Each row has a name. Each piece below is followed by the name of the row it came from, unless a question asks for something else. Each question is about the rows just above it. Some pieces are copies with a little noise. Places in a row count from 1.

M: [ 1.65  5.42  6.44 -3.92  0.88 -0.49  3.61 -6.42  5.70  0.39  4.32  2.80]
K: [-3.91  0.63  6.51  1.35 -0.93  6.95 -2.92  7.28  0.85 -1.00  6.42  6.04]
X: [-5.63 -6.66 -6.84 -1.35 -0.77  1.95 -3.80 -6.43 -5.59 -5.67  2.84  2.72]
E: [-5.76 -6.09  1.54 -5.95 -5.29  1.26  0.95 -1.08  6.39  5.45 -4.71  4.86]
Q: [-1.51 -7.90 -2.99 -1.50  5.40 -6.82  7.95 -0.03 -7.75 -2.97 -6.39  5.72]
G: [ 6.60  0.13  5.53 -6.18  0.13 -0.11 -7.21  5.54  5.69 -5.33 -0.46 -5.09]
S: [ 5.17 -2.70 -1.78 -6.72  8.05 -6.74 -4.44 -4.95  8.05  3.11 -7.15 -7.13]
R: [ 6.24  3.52  0.05  4.75 -0.19  1.75 -1.34  0.16 -2.94  6.75 -1.75 -4.95]
L: [-2.50 -1.25 -1.63  4.50  7.61 -6.58  1.09  0.58 -3.25 -7.32  4.80  0.49]
H: [ 3.94 -4.44  6.93  0.46 -5.20  3.55  6.31 -2.76  3.45  5.91 -1.97  6.58]
T: [ 3.45  1.45  1.06 -2.67 -8.06  0.56 -3.40 -0.25  3.02 -4.76  6.13  3.63]
What is the next entry after [ 0.88 -0.49]? -> [3.61]
find: [-3.92  0.64  6.50  1.36 -0.93  6.95 -2.92  7.28  0.85 -0.99  6.43  6.04] -> K
H in full: -> [ 3.94 -4.44  6.93  0.46 -5.20  3.55  6.31 -2.76  3.45  5.91 -1.97  6.58]
R in full: -> [ 6.24  3.52  0.05  4.75 -0.19  1.75 -1.34  0.16 -2.94  6.75 -1.75 -4.95]

C: [-0.28  1.94 -1.21  0.63 -3.41  4.06]
W: [-0.01 -0.31  1.71 -0.63 -1.60  3.40]
A: [-0.06  4.47  1.93  0.50 -4.91  0.34]
P: [-5.89 -0.51 -2.06 -2.25 -4.31 -4.81]
F: [-0.23 -4.75 -4.48  1.04  5.37  6.02]
Z: [-1.06 -4.15  1.25  0.39  3.74  1.47]
B: [ 2.99  0.73 -0.01 -0.32  1.71 -2.66]
Y: [1.23 6.28 3.16 3.79 0.44 4.57]
D: [-2.26 -6.28  1.29  0.43  0.06  7.74]
Give the next entry after [-4.75 -4.48]. -> [1.04]
Give the next entry after [-0.01 -0.32  1.71]. -> [-2.66]
find: [ 2.99  0.73  0.00 -0.33  1.71 -2.66] -> B
Give the next entry after [6.28 3.16]. -> [3.79]
W in full: -> [-0.01 -0.31  1.71 -0.63 -1.60  3.40]

metus: [-0.88  1.85 -0.95 -0.57  1.65  2.35]
bamel: [-6.40 -0.96  3.78  0.79 -1.84 -3.99]
Zeme: [ 1.36 -0.74  1.12 -0.74  2.27  1.35]
sasok: [ 1.45  1.76 -1.14 -1.72  2.85  3.05]
zugi: [-6.04 -3.01  0.57 -4.14  2.02  3.67]
At which places does Zeme hold [1.35]? -> 6
metus in full: -> [-0.88  1.85 -0.95 -0.57  1.65  2.35]

diti: [-0.04  1.98  1.01  2.75  1.58 -2.03 -2.09 -2.12 -0.06  2.43 -0.87 -0.95
  0.32 -3.16 -0.17 -3.78 -1.10  2.25 -0.23  0.02  1.31  2.18]
nik: [-0.52 -1.49  3.12 -0.87  0.10 -1.28 -2.34  2.93  3.91 -2.13  2.18 -4.10
 -4.65  2.78 -1.74 -3.78 -0.24  1.17  6.86  4.54 -0.63 -0.44]
mibot: [-0.52 -1.49  3.12 -0.87  0.10 -1.28 -2.34  2.93  3.91 -2.13  2.18 -4.10
 -4.65  2.81  2.82 -3.78  0.35  1.27 -0.85 -1.49  0.25  0.41]
gez: [-0.52 -1.49  3.12 -0.87  0.10 -1.28 -2.34  2.93  3.91 -2.13  2.18 -4.10
 -4.65  2.78 -1.74 -3.78 -0.24 -1.04 -0.16 -1.54  2.63  1.01]
niz: [ 2.90  0.15  3.05 -1.16  1.45 -1.60 -0.79 -2.33 -0.38  1.72  0.86 -0.96
  2.21 -4.13 -2.55 -3.78 -0.58  3.07 -1.56 -0.54 -0.26 -1.20]
diti in full: -> [-0.04  1.98  1.01  2.75  1.58 -2.03 -2.09 -2.12 -0.06  2.43 -0.87 -0.95
  0.32 -3.16 -0.17 -3.78 -1.10  2.25 -0.23  0.02  1.31  2.18]
find: [-0.52 -1.49  3.12 -0.87  0.10 -1.28 -2.34  2.93  3.91 -2.13  2.18 -4.10
 -4.65  2.78 -1.74 -3.78 -0.24  1.17  6.86  4.54 -0.63 -0.44] -> nik

U: [-2.38  2.28  1.60  0.07 -2.14 -1.18 -0.05 -1.99  2.73 -1.59  2.60 -1.69
 -2.38  0.14 -0.06  1.97 -0.33 -0.04 -0.03 -2.47  0.04  0.07 -0.94 -1.57
  0.16 -0.22 -0.88  0.86 -1.57  2.77  2.33  2.56 -2.48  2.35 -1.57  2.63
 -1.90 -0.87 -2.63 -2.31  1.15  1.44  2.09 -0.67]
N: [ 6.00 -3.52 -0.22 -1.61  5.95  4.05 -1.60  5.09 -3.70  3.10 -3.09  6.08
  6.02  1.82 -1.65 -3.02  3.16 -1.76 -1.85 -4.19 -0.15 -1.86  1.58  3.19
  2.53 -0.73  0.80  0.09  6.10 -3.64 -3.67 -3.64  6.35 -3.63  5.47 -3.75
  5.42  2.78  6.21  6.19 -2.47  0.25 -3.15  3.19]
V: [-5.61 -4.08 -1.51  2.16 -5.61  0.77  2.00 -4.62 -4.35 -2.26 -4.10 -5.75
 -5.49 -6.51  2.14 -5.54 -6.49  2.00  2.21 -5.87  1.66  2.01 -5.75  1.66
 -6.19  1.34 -0.71 -6.59 -5.75 -4.13 -4.18 -4.26 -6.25 -4.04 -1.70 -4.42
 -0.43  2.91 -5.70 -6.07 -2.11 -4.18 -3.40  2.68]
J: [ 6.00 -3.52 -0.22 -1.61  5.95  4.05 -1.60  5.09 -3.70  3.10 -3.09  6.08
  6.02  1.82 -1.65 -3.02  3.16 -1.76 -1.85  6.09 -0.15 -1.86  1.58  3.19
  2.33 -0.54  0.80  0.09  1.23 -3.64  3.18 -3.64  1.45 -3.63  5.47 -3.75
  5.42  2.78  6.21  6.19 -2.47  0.25 -3.15  3.19]
What is the next entry after [-4.04 -1.70]? -> [-4.42]
Places of [-4.18] in row V: -> 31 42
What is the next entry after [-3.09  6.08  6.02  1.82 -1.65 -3.02  3.16 -1.76 -1.85 -4.19 -0.15 -1.86]? -> [1.58]
find: [-2.37  2.28  1.60  0.07 -2.16 -1.21 -0.06 -1.97  2.75 -1.57  2.62 -1.70
 -2.36  0.14 -0.07  2.00 -0.33 -0.01 -0.01 -2.46  0.04  0.08 -0.94 -1.57
  0.15 -0.23 -0.87  0.87 -1.59  2.78  2.35  2.56 -2.46  2.34 -1.59  2.66
 -1.89 -0.88 -2.62 -2.31  1.15  1.45  2.09 -0.65] -> U
find: [ 6.00 -3.52 -0.22 -1.61  5.95  4.05 -1.60  5.09 -3.70  3.10 -3.09  6.08
  6.02  1.82 -1.65 -3.02  3.16 -1.76 -1.85 -4.19 -0.15 -1.86  1.58  3.19
  2.53 -0.73  0.80  0.09  6.10 -3.64 -3.67 -3.64  6.35 -3.63  5.47 -3.75
  5.42  2.78  6.21  6.19 -2.47  0.25 -3.15  3.19] -> N
find: [-5.61 -4.08 -1.52  2.16 -5.61  0.76  2.01 -4.62 -4.36 -2.27 -4.11 -5.75
 -5.49 -6.50  2.15 -5.55 -6.50  1.98  2.20 -5.86  1.67  2.01 -5.75  1.66
 -6.19  1.34 -0.71 -6.60 -5.75 -4.13 -4.18 -4.26 -6.25 -4.05 -1.69 -4.43
 -0.42  2.91 -5.71 -6.06 -2.11 -4.18 -3.39  2.67] -> V

reg: [-2.37  3.16 -2.34 -0.64  2.63  2.76 -1.19  1.32 -1.11 -1.06]
Tobi: [-1.71  1.65 -1.30 -0.73 -2.40  1.59  0.75 -0.42  0.03  2.02]
gabit: [ 7.48 -3.30  4.64  1.50  1.62 -3.91 -0.47  0.38 -0.18 -2.59]
rof: [ 1.48 -2.73 -3.28  2.05  1.56  4.17 -0.11  1.89 -1.25 -0.11]
tubot: [-0.64  2.63  2.76 -1.19  1.35 -0.55  3.06 -1.99 -0.24  1.31]
find: [-0.64  2.62  2.75 -1.18  1.36 -0.55  3.08 -1.98 -0.24  1.29] -> tubot
What is the next entry after [-0.64  2.63  2.76 -1.19  1.32]? -> [-1.11]
[-3.30  4.64] begins in row and place -> gabit, 2
Where does [ 1.59  0.75 -0.42  0.03  2.02] start? Give its row and place. -> Tobi, 6
Every place of [-0.11] in rof: -> 7 10
Row and place where [ 1.56  4.17 -0.11  1.89] starts: -> rof, 5

deluk: [-4.15 -4.41 -2.47 -3.29 -3.41 -2.89]
lodit: [ 0.36  1.18  1.94 -0.89 -0.71 -0.86]
Rig: [-2.73  3.61 -0.71 -0.89  1.94  4.81]
vis: [ 0.36 -0.71  1.94  1.18 -0.89 -4.02]
[ 0.36  1.18  1.94 -0.89 -0.71] begins in row and place -> lodit, 1
Where does [ 1.94 -0.89 -0.71] start? Give its row and place. -> lodit, 3
find: [-4.18 -4.40 -2.48 -3.28 -3.42 -2.89] -> deluk
find: [ 0.37  1.19  1.95 -0.90 -0.73 -0.85] -> lodit

Tetut: [-1.10 -1.55 -1.55  6.89  1.79]
Ker: [ 1.21  1.83 -0.03 -7.58 -2.27]
luzi: [ 2.40  2.72 -3.93 -0.25 -0.18]
Sog: [-2.35 -2.26  3.92  3.59  1.00]
tepil: [ 3.39 -1.11 -5.14 -1.56 -0.92]
kis: [-3.57 -4.48  3.19  3.14  0.30]
Dusa: [-5.24 -0.27 -5.24  0.34 -0.41]
doku: [ 2.63  2.65 -3.81 -0.15 -0.39]
rav: [ 2.22  2.06 -5.59  2.22  0.34]
At which places does Dusa hold [-5.24]? -> 1 3
Places of [-1.10] in row Tetut: -> 1

kizos: [ 1.82 -0.14 -0.83  3.61 -1.00 -0.73]
viku: [-0.81  1.46 -0.13 -0.68 -0.90  0.29]
Gitim: [-0.58  0.82 -2.27  3.30 -2.02  0.15]
fasok: [-1.34  0.66  2.76 -3.87 -1.90  0.64]
Felab: [-2.91  7.80  3.31 -3.96  3.31  3.31]
At which places does Felab hold [3.31]? -> 3 5 6
Gitim in full: -> [-0.58  0.82 -2.27  3.30 -2.02  0.15]
What is the next entry after [-1.34  0.66  2.76 -3.87]? -> [-1.90]

Des: [ 0.07 -0.83  0.30  0.47  0.30 -0.37  0.27  0.23  1.64  2.77 -0.34  0.05
  0.22  0.27  0.27  1.29  2.05 -1.04  0.46  0.51 -0.02  0.24 -0.06  0.00
 -0.36  0.47  0.09  0.37 -0.45  0.27  1.00  0.27  2.58  0.19  0.81 -1.01
  0.18  0.38  0.82  0.43  0.34  2.39 -0.04]
Sos: [ 0.06 -0.83  6.88  0.46  0.22 -0.37  0.24  0.23  0.41  1.54 -0.34  0.05
  0.22  0.17 -0.61  1.06  0.86 -1.06  0.46  0.52 -0.03  0.18 -0.06 -0.06
 -0.36  0.48  0.13  0.37 -0.46  0.27  0.71  1.14  1.61  0.12  0.13 -1.01
  0.18  0.26 -0.16  0.43  0.34  3.08 -0.08]
git: [ 0.19 -0.64  0.30  0.51  0.24  0.42  0.30  0.36  0.40 -0.45  0.07  0.62
  0.26  0.58 -0.60  1.05  0.90 -1.05  0.78  7.54  0.31  0.19  0.03  0.00
 -0.02  0.48  0.13  0.41 -0.40  0.27  0.71  1.48  0.05  0.22  0.13 -0.88
  0.24  0.28 -0.14  0.50  0.38  0.10 -0.06]
Every place of [0.27] in Des: -> 7 14 15 30 32
find: [ 0.19 -0.64  0.30  0.52  0.24  0.41  0.30  0.36  0.41 -0.45  0.06  0.62
  0.26  0.58 -0.60  1.05  0.90 -1.05  0.77  7.54  0.31  0.20  0.02  0.00
 -0.02  0.48  0.14  0.41 -0.40  0.27  0.72  1.49  0.05  0.22  0.14 -0.88
  0.24  0.29 -0.14  0.51  0.39  0.10 -0.05] -> git
find: [ 0.07 -0.84  6.87  0.45  0.23 -0.38  0.24  0.24  0.38  1.52 -0.33  0.07
  0.21  0.19 -0.60  1.06  0.84 -1.07  0.47  0.54 -0.04  0.19 -0.07 -0.07
 -0.35  0.47  0.13  0.39 -0.46  0.28  0.70  1.13  1.61  0.14  0.13 -1.02
  0.20  0.27 -0.17  0.43  0.34  3.10 -0.08] -> Sos
find: [ 0.06 -0.83  6.88  0.46  0.22 -0.37  0.24  0.23  0.41  1.54 -0.34  0.05
  0.22  0.17 -0.61  1.06  0.86 -1.06  0.46  0.52 -0.03  0.18 -0.06 -0.06
 -0.36  0.48  0.13  0.37 -0.46  0.27  0.71  1.14  1.61  0.12  0.13 -1.01
  0.18  0.26 -0.16  0.43  0.34  3.08 -0.08] -> Sos
[ 0.47  0.30 -0.37  0.27] begins in row and place -> Des, 4

viv: [-1.22 -0.61 -3.93  5.92  2.35]
revep: [ 1.49  1.19 -5.95  4.00  0.87]
Betu: [-0.23  0.07 -6.98  3.92  1.58]
Fufiz: [-0.89 -0.71  5.91 -5.82 -2.10]
Geton: [-3.64 -4.02  0.71  4.42  1.24]
Malu: [-1.31 -1.07  1.10  4.16  1.30]
fad: [-1.15 -1.70 -4.59  6.95  1.88]
Biv: [-0.37 -0.34  0.58 -5.09 -1.77]
gusat: [-4.02  0.73  2.39  2.37  0.84]
Fuv: [ 0.42  1.48  3.37 -7.85 -2.09]
Duror: [ 3.30  3.19 -6.21 -0.69 -0.62]
Betu in full: -> [-0.23  0.07 -6.98  3.92  1.58]
What is the next entry after [-4.02  0.71]? -> [4.42]
find: [-4.03  0.73  2.40  2.36  0.85] -> gusat

lotut: [-3.71 -4.18  2.32  1.32  1.46 -1.78 -1.58  1.73 -0.98  0.30 -3.07  1.39
  1.85  2.14 -4.60  0.70  2.24  2.72 -1.57  0.60  0.09  1.85 -1.05 -2.41
  2.30  6.50  1.08 -0.56]
bam: [-0.80 -2.46 -0.35 -2.00 -3.55 -0.63 -2.49  0.17 -3.02 -1.82  0.84 -2.45
 -2.68  2.60 -2.33  3.66  1.79 -1.87 -2.23 -0.61 -2.26 -4.65 -0.34 -2.06
 -0.61  3.03  0.92  1.27]
lomon: [-3.22  0.96  2.76 -1.65 -1.70 -2.70 -1.90  0.74 -2.93 -1.50 -0.15 -1.70
 -1.83  2.94 -3.48  3.41  2.26 -0.80 -1.70 -0.35  0.96 -1.70 -0.63  0.96
  0.17  4.61  1.13  0.96]
memi: [-3.33 -0.58 -0.91 -1.77 -4.83  0.50  0.15 -0.26 -2.72 -1.88  1.78 -2.84
 -3.29  2.06 -1.06  3.51  1.17 -2.64 -1.86 -0.79 -2.38 -5.26 -0.07 -1.37
 -1.31  1.22  0.63  1.46]
zil: [-3.91 -3.25  2.79  0.26  1.20 -2.38 -1.90  1.54 -1.86 -0.39 -2.24  0.30
  0.58  2.68 -4.71  1.85  2.49  1.61 -2.11  0.30 -0.70 -0.10 -1.02 -2.73
  1.73  6.47  1.24 -0.03]
bimo: [ 0.74  3.45  0.22 -2.75 -1.10 -0.57 -0.10 -1.06 -1.60 -1.55  2.81 -2.81
 -3.40  0.45  1.46  2.25 -0.24 -3.33 -0.58 -0.91 -1.78 -4.83  0.50  0.15
 -2.08 -2.30 -0.03  1.36]
Zovun: [-0.32  2.85  1.02 -2.87 -0.88 -1.37 -0.67 -0.66 -1.71 -1.85  2.43 -2.95
 -3.51  1.28  0.25  3.02  0.47 -3.18 -1.27 -0.88 -2.13 -5.29  0.26 -0.65
 -1.78 -0.61  0.31  1.50]
bam in full: -> [-0.80 -2.46 -0.35 -2.00 -3.55 -0.63 -2.49  0.17 -3.02 -1.82  0.84 -2.45
 -2.68  2.60 -2.33  3.66  1.79 -1.87 -2.23 -0.61 -2.26 -4.65 -0.34 -2.06
 -0.61  3.03  0.92  1.27]
The next entry after [-1.06  3.51]: -> [1.17]
find: [-3.23  0.97  2.75 -1.64 -1.70 -2.71 -1.87  0.76 -2.94 -1.48 -0.14 -1.72
 -1.84  2.94 -3.48  3.41  2.29 -0.84 -1.67 -0.35  0.98 -1.66 -0.64  0.96
  0.19  4.60  1.12  0.96] -> lomon
find: [-3.93 -3.25  2.79  0.24  1.18 -2.38 -1.89  1.53 -1.88 -0.41 -2.23  0.32
  0.59  2.67 -4.72  1.85  2.49  1.63 -2.11  0.30 -0.69 -0.09 -1.02 -2.73
  1.72  6.45  1.25 -0.02] -> zil
What is the next entry after [-3.33 -0.58 -0.91 -1.78 -4.83  0.50  0.15]? -> [-2.08]
Places of [-1.70] in row lomon: -> 5 12 19 22
What is the next entry after [-0.80 -1.70 -0.35  0.96 -1.70 -0.63  0.96  0.17]? -> [4.61]

vev: [ 3.10 -1.30  0.98 -6.63]
Gep: [-0.03 -0.04 -0.03 -0.03]
pufu: [ 3.22 -6.64  4.41  3.65]
Lugak: [ 3.22 -6.64 -6.64  3.22]
find: [ 3.23 -6.62  4.43  3.61] -> pufu
At which places does Gep hold [-0.03]? -> 1 3 4
At which places does Lugak hold [-6.64]? -> 2 3
Where does [4.41 3.65] start? Give its row and place. -> pufu, 3
find: [-0.02 -0.04 -0.02 -0.06] -> Gep

